In the data rows, zero lies at 4.5, halfway between 4 and 5.
Every row has a hidden score from 0 to 40. What is each row's score? 20 is about the middle. The score is a weighted sum of the row's numbers plus the product of two more (or one squared), each taken from its middle value.
[6 5 3 4 4 7 3 3 5 5 5 3 5 6 4 7] -> 24
[5 4 4 5 5 5 5 4 4 5 5 4 5 5 5 5] -> 19
[3 6 4 5 6 0 5 9 6 6 3 3 6 5 0 9] -> 10
[3 5 5 5 4 4 7 4 6 5 4 3 6 5 5 5] -> 8
[6 4 3 5 3 5 3 2 4 6 6 5 3 3 4 6] -> 28
[4 5 5 6 3 2 6 6 6 5 3 5 4 3 5 4] -> 18
[6 3 3 2 5 5 2 8 4 5 1 7 0 4 6 3] -> 25
[4 4 6 5 3 3 5 4 5 5 5 3 4 5 5 4] -> 20
[5 5 5 4 4 4 5 5 4 5 6 3 4 5 5 5] -> 18
[2 4 7 5 4 4 4 5 7 4 3 6 6 6 4 5] -> 12
[4 5 4 4 5 5 5 5 4 3 4 6 6 3 5 5] -> 20
[5 9 2 3 6 8 2 3 0 4 9 5 5 4 1 6] -> 17
[4 5 4 5 5 6 4 3 5 5 3 5 5 3 5 6] -> 20
[4 5 6 6 5 4 6 5 6 4 3 5 6 5 5 3] -> 20
[2 8 3 5 5 6 5 8 6 5 5 5 1 3 5 3] -> 24
[5 4 4 5 5 5 5 4 5 5 5 4 5 5 4 5] -> 19
[4 4 5 5 4 5 6 3 5 3 4 5 6 4 4 5] -> 18
[4 4 4 5 4 4 6 4 5 4 4 4 5 4 4 5] -> 19
[4 6 3 3 5 5 1 6 5 4 3 7 4 5 4 8] -> 25
[6 4 4 2 5 6 3 5 3 5 6 4 2 6 5 5] -> 28
[5 4 6 5 6 3 5 4 4 6 7 3 5 8 4 4] -> 14
[7 3 2 7 3 3 6 3 7 5 3 4 4 3 2 5] -> 23
[5 4 5 5 6 4 5 4 4 6 6 3 4 6 5 5] -> 22
[7 8 1 9 7 7 7 3 4 5 2 5 8 4 4 6] -> 15
[4 4 4 3 7 2 4 7 3 7 5 3 5 6 2 6] -> 16
[4 4 4 4 5 5 5 4 5 5 3 4 6 6 5 4] -> 16
[5 5 4 5 5 5 5 3 5 5 4 5 5 3 5 4] -> 25
[5 4 4 4 5 5 4 4 4 3 5 6 4 3 5 5] -> 23
[5 5 6 6 4 4 5 5 6 5 5 2 4 6 4 4] -> 11
[4 4 6 5 5 3 6 5 4 5 5 3 5 6 4 3] -> 20
[5 4 4 5 3 4 5 4 6 6 5 2 4 5 3 5] -> 21
[5 5 4 4 4 5 3 4 4 5 5 5 5 5 4 5] -> 21
[4 5 6 4 5 2 5 6 3 3 5 4 7 6 4 4] -> 16
[4 3 6 4 4 5 5 5 3 3 4 4 5 5 5 3] -> 18
[6 4 6 0 3 5 0 4 0 5 9 2 1 9 9 4] -> 39
[6 2 5 3 6 5 5 1 2 5 6 4 5 6 5 4] -> 24
[5 3 5 4 4 4 5 4 4 5 5 3 5 5 4 3] -> 22
[4 5 4 4 5 5 5 5 4 4 4 5 4 3 5 4] -> 22
[3 4 6 5 5 4 6 4 6 4 3 6 6 5 5 3] -> 17
[1 4 9 5 4 4 5 4 8 4 3 5 5 6 9 2] -> 26
[4 3 7 3 5 4 4 4 2 2 6 4 7 5 3 5] -> 19
[0 3 9 8 8 0 7 6 9 3 2 8 8 9 6 0] -> 39
[3 6 3 5 6 4 6 4 5 4 3 5 6 4 5 5] -> 20
[4 3 6 5 4 4 6 5 5 4 5 3 5 5 4 4] -> 17
[3 6 4 3 4 2 4 7 5 5 6 2 6 6 0 8] -> 17
[4 5 5 5 4 4 5 5 5 5 5 3 3 6 5 5] -> 15
[5 5 4 4 6 3 4 4 4 5 5 4 5 5 4 6] -> 23
[4 5 4 4 5 5 5 5 5 5 4 5 5 5 4 5] -> 13
[6 1 3 4 2 7 5 0 6 9 6 0 4 2 2 7] -> 30
[5 6 5 4 6 4 5 6 4 5 5 4 3 5 5 5] -> 19
[5 5 4 4 6 5 4 6 4 5 3 6 2 4 4 4] -> 19
[5 3 6 4 4 4 4 4 3 4 5 3 5 5 4 4] -> 19
[5 4 5 5 5 5 4 4 4 3 5 5 4 5 5 4] -> 15
[4 6 4 6 6 4 7 5 5 5 3 4 5 4 5 4] -> 25
[4 5 5 4 5 3 4 5 3 6 6 3 5 7 5 5] -> 10
[5 6 3 4 3 8 7 1 4 4 7 1 7 4 4 4] -> 20
[5 3 5 4 4 5 5 2 3 5 6 4 5 4 5 4] -> 23
[4 3 6 5 4 4 5 3 5 6 6 2 4 7 5 4] -> 17
[4 5 5 5 4 4 3 4 4 5 5 4 3 4 5 5] -> 22
[8 5 6 3 2 4 0 6 3 3 7 3 2 8 7 4] -> 33
[4 4 6 5 3 5 5 4 5 4 4 5 5 4 5 4] -> 18
[4 5 5 4 6 5 3 4 4 4 3 7 4 4 6 3] -> 27
[7 8 3 7 5 8 5 3 3 6 4 3 5 4 6 6] -> 10
[6 3 2 5 5 3 7 6 6 7 1 6 1 1 4 3] -> 26
[3 1 6 4 4 2 7 3 7 5 3 4 5 5 7 1] -> 15
[4 4 5 4 3 6 3 4 4 5 4 4 6 5 6 5] -> 18
[5 3 5 4 5 5 5 4 4 4 5 4 5 5 5 3] -> 22
[3 6 5 6 3 4 6 6 5 4 5 3 5 6 5 3] -> 10
[4 5 5 4 5 4 5 5 4 4 5 4 4 5 5 4] -> 20
[7 7 3 6 5 4 4 3 3 5 7 4 4 4 2 6] -> 15
[5 3 4 2 4 7 3 4 3 2 4 5 4 4 7 4] -> 26
[4 4 5 4 5 4 5 5 4 5 5 3 5 6 5 4] -> 17
[3 5 6 6 5 4 5 4 7 3 3 6 5 5 5 3] -> 18
[4 4 6 4 4 4 4 5 4 5 5 3 4 5 5 4] -> 22
[4 4 5 4 5 6 3 3 5 5 4 5 3 4 7 4] -> 24
[4 3 4 5 4 5 6 3 5 5 4 3 4 4 5 4] -> 21
[5 5 4 5 4 5 5 5 4 4 5 5 4 3 5 5] -> 20
[5 4 4 5 4 5 5 3 5 6 4 4 5 3 4 6] -> 22
[5 4 4 4 6 4 5 4 3 7 6 2 6 6 4 5] -> 17
[5 4 4 5 4 5 4 5 5 4 3 6 4 4 5 4] -> 19
[5 5 6 4 4 5 2 5 4 4 5 4 3 7 7 5] -> 17
[3 5 6 4 5 4 6 6 5 4 5 4 5 6 5 3] -> 12
[4 5 4 5 5 5 5 4 5 6 4 3 6 4 4 6] -> 21
[5 3 7 4 4 6 5 3 3 1 5 5 6 5 4 3] -> 12
[6 4 3 5 3 3 3 4 5 5 4 6 3 2 3 5] -> 28
[4 6 4 5 5 4 5 5 4 4 4 5 5 4 5 4] -> 21
[5 6 3 3 6 5 2 6 2 5 6 6 2 5 5 4] -> 24
[5 3 2 5 5 2 6 9 6 6 1 6 1 2 3 3] -> 23
[6 4 4 4 5 5 3 3 4 6 6 3 3 4 5 6] -> 22
[5 4 4 5 6 5 5 5 5 5 3 5 4 3 4 5] -> 19
[5 6 3 4 5 5 3 5 4 5 5 6 3 3 4 6] -> 23
[6 5 5 4 6 4 4 4 3 6 7 3 5 6 4 5] -> 22
[4 3 6 5 3 4 5 3 5 4 4 4 6 4 5 4] -> 22
[5 3 5 4 4 5 5 4 4 3 5 5 5 4 5 3] -> 23
[4 4 6 5 4 4 5 6 4 4 4 2 5 7 4 4] -> 11
[4 5 4 5 4 4 5 4 6 5 4 5 4 4 3 6] -> 19
[4 5 5 5 5 5 5 5 5 5 4 5 6 4 5 5] -> 20
[5 3 3 5 4 5 5 5 5 5 3 6 5 3 4 4] -> 19
[5 3 5 4 5 5 6 3 4 4 4 5 7 5 5 3] -> 17
[5 3 4 4 1 5 3 4 6 4 4 5 4 4 4 4] -> 36
[3 7 4 6 3 3 7 7 7 4 3 4 5 3 4 6] -> 10
[4 5 4 4 5 5 4 4 4 5 4 5 5 4 5 5] -> 22
[4 2 7 2 6 5 4 4 1 0 4 7 9 6 4 3] -> 20
[5 5 4 5 4 3 3 3 5 4 5 6 3 4 5 4] -> 26
[5 5 3 4 5 5 3 4 4 4 3 6 4 4 5 5] -> 21
[5 4 4 5 4 4 5 4 5 5 4 3 4 4 4 5] -> 19
[4 4 5 4 5 5 5 4 4 4 3 5 5 5 5 3] -> 20
[5 4 4 4 5 6 4 3 4 5 4 5 5 5 5 4] -> 21
[4 3 4 4 5 4 5 6 5 6 4 3 5 5 3 5] -> 17
[5 3 5 5 2 4 5 4 6 5 5 4 4 3 4 4] -> 24
[4 4 5 5 4 4 5 5 5 5 5 3 5 5 4 5] -> 17
[4 3 9 2 2 4 0 6 5 2 5 6 2 7 8 3] -> 32
[4 6 4 5 5 5 4 5 5 4 4 6 4 4 5 5] -> 19
[4 5 4 5 5 4 4 5 5 5 4 5 5 4 3 5] -> 21
[4 5 3 5 5 5 5 4 6 5 3 4 6 4 3 6] -> 17
[5 4 4 4 5 5 4 3 4 5 5 4 5 4 3 5] -> 22
[4 5 4 5 4 4 4 5 5 5 4 4 5 5 4 5] -> 18
[4 4 5 4 5 3 7 7 5 4 3 3 5 5 3 2] -> 16
[5 5 6 5 5 3 5 4 3 5 6 4 4 5 5 4] -> 25
[4 6 4 5 5 4 5 6 5 5 5 3 5 5 3 6] -> 15
[4 4 3 5 6 5 5 5 6 5 2 6 6 5 4 5] -> 15
[5 5 4 6 4 6 4 3 6 5 4 4 4 4 5 6] -> 12
[4 5 3 3 6 4 3 7 4 5 6 3 4 5 2 6] -> 19
[4 5 3 5 6 5 6 4 5 5 4 5 6 5 4 5] -> 13
[5 5 5 4 5 4 5 4 4 4 4 4 5 6 5 4] -> 19
[4 4 4 5 4 5 4 3 5 5 5 5 4 4 5 5] -> 23
[4 5 5 4 4 4 5 5 4 4 4 4 5 5 4 4] -> 17
[5 5 3 5 4 6 3 4 5 5 4 6 3 3 4 6] -> 19
[5 4 6 4 4 5 3 3 4 3 5 6 5 5 6 4] -> 23
[4 4 7 5 4 5 4 4 4 2 4 6 5 5 5 2] -> 15
[5 3 4 5 2 4 4 2 5 6 6 2 4 3 4 6] -> 27
[4 5 4 5 4 5 5 3 5 5 4 5 5 4 5 5] -> 18
[5 4 4 4 4 5 4 4 4 4 6 4 3 4 4 6] -> 23
[3 5 7 6 4 3 7 5 5 3 3 5 6 5 6 2] -> 20
[5 5 4 5 3 4 6 4 6 5 5 3 4 4 4 6] -> 21
[4 3 6 4 4 6 6 4 3 1 4 6 6 4 5 2] -> 18
[2 4 6 6 4 4 6 5 7 4 4 5 5 4 5 3] -> 23
[5 7 5 3 6 3 2 6 1 5 9 5 3 6 5 6] -> 19
[6 6 3 2 4 5 0 4 2 5 9 6 2 6 4 6] -> 38
[5 3 4 4 5 2 1 6 4 4 4 6 6 5 1 7] -> 23
[4 3 6 7 2 4 3 4 8 3 2 8 7 4 3 5] -> 17
[7 1 9 3 4 7 6 0 0 0 6 8 9 5 8 0] -> 21
[5 6 6 5 4 8 5 2 2 0 6 7 7 4 5 3] -> 11
[5 5 1 6 5 7 4 2 5 4 2 8 6 1 3 6] -> 17
[4 5 3 5 4 2 6 8 6 5 2 5 2 3 4 5] -> 17
[4 3 7 2 5 5 3 4 3 2 5 8 3 4 7 1] -> 30
[4 5 4 5 4 5 5 4 6 5 4 4 4 4 4 5] -> 18
[6 4 4 3 4 4 4 7 5 6 3 6 0 3 5 4] -> 26
[5 7 4 5 4 5 4 6 3 4 7 4 3 4 3 5] -> 14
[4 4 5 5 4 5 5 4 4 5 5 3 4 4 5 4] -> 23
[4 4 5 5 3 5 4 4 6 4 3 6 6 4 5 4] -> 20
[5 5 3 5 5 5 5 4 5 5 3 5 5 3 4 5] -> 20
[1 9 1 0 2 9 3 0 0 2 9 0 9 2 0 9] -> 36
[4 5 5 5 4 4 5 5 5 5 5 3 4 5 4 5] -> 17
[4 1 7 3 8 2 4 2 0 7 9 3 5 8 7 1] -> 39
[5 4 5 4 5 5 4 4 4 5 5 3 4 6 4 4] -> 18
[5 5 4 5 5 6 3 4 4 4 5 5 5 5 5 6] -> 16
[5 6 4 6 4 4 4 6 4 6 6 3 5 4 2 6] -> 19
[3 4 8 2 3 5 0 6 5 2 4 8 3 6 9 4] -> 28
[2 4 8 6 1 1 7 5 9 4 3 4 8 3 1 6] -> 9
[5 3 5 4 2 3 4 4 6 4 3 3 6 6 5 4] -> 31
[5 2 6 4 6 5 4 4 3 8 8 2 3 7 3 4] -> 25
[5 3 5 5 3 4 4 3 5 4 4 5 5 4 4 4] -> 23
[5 5 2 3 5 5 2 6 4 5 4 6 4 4 3 7] -> 25
[3 7 4 5 4 5 4 6 6 4 6 4 3 4 4 5] -> 15
[5 4 5 3 7 2 0 5 3 5 8 7 2 7 7 3] -> 34
[5 3 4 3 5 5 3 3 4 7 6 3 3 6 7 4] -> 25
[5 4 6 2 4 5 2 7 4 4 5 5 1 7 6 4] -> 26
[5 3 7 4 3 4 5 5 3 3 5 3 6 6 5 4] -> 17
[6 2 4 2 5 5 6 6 3 3 3 6 3 4 6 1] -> 26
[1 7 7 6 2 3 7 7 6 0 3 6 8 2 5 3] -> 15
[5 4 5 4 4 4 5 5 5 6 6 3 4 5 4 4] -> 18
[5 4 5 5 4 3 5 4 6 7 6 2 4 4 2 7] -> 21
[5 5 5 4 5 4 4 4 4 4 5 6 4 3 4 4] -> 24
[7 4 0 2 6 7 7 8 3 6 3 6 0 0 2 2] -> 24
[4 5 4 5 5 5 5 6 5 5 3 5 4 4 4 5] -> 17
[4 4 5 6 4 4 6 4 6 4 3 3 6 6 5 3] -> 16
[5 5 4 5 5 5 5 4 5 4 5 5 5 3 4 5] -> 20
[3 6 5 5 5 5 2 4 6 3 3 8 4 4 5 6] -> 15
[5 4 3 3 6 6 5 6 4 5 3 5 3 5 5 3] -> 19
[4 3 5 4 4 4 5 4 4 5 4 3 5 5 4 4] -> 20
[4 3 4 4 4 5 5 3 5 5 4 4 5 5 5 4] -> 19
[5 5 3 4 2 5 2 4 4 6 6 4 2 3 5 7] -> 29
[5 3 5 4 3 5 6 3 4 4 6 1 4 5 5 4] -> 22
[4 5 4 5 5 5 5 4 5 4 3 5 5 4 5 5] -> 18
[6 4 3 4 5 5 4 4 4 7 6 4 3 4 3 7] -> 22
[7 0 9 1 2 7 4 0 0 0 7 8 9 6 8 0] -> 26
[2 4 9 4 4 2 5 6 6 4 4 4 6 7 6 2] -> 14
[4 6 2 4 6 4 2 7 4 6 5 4 4 4 1 8] -> 17
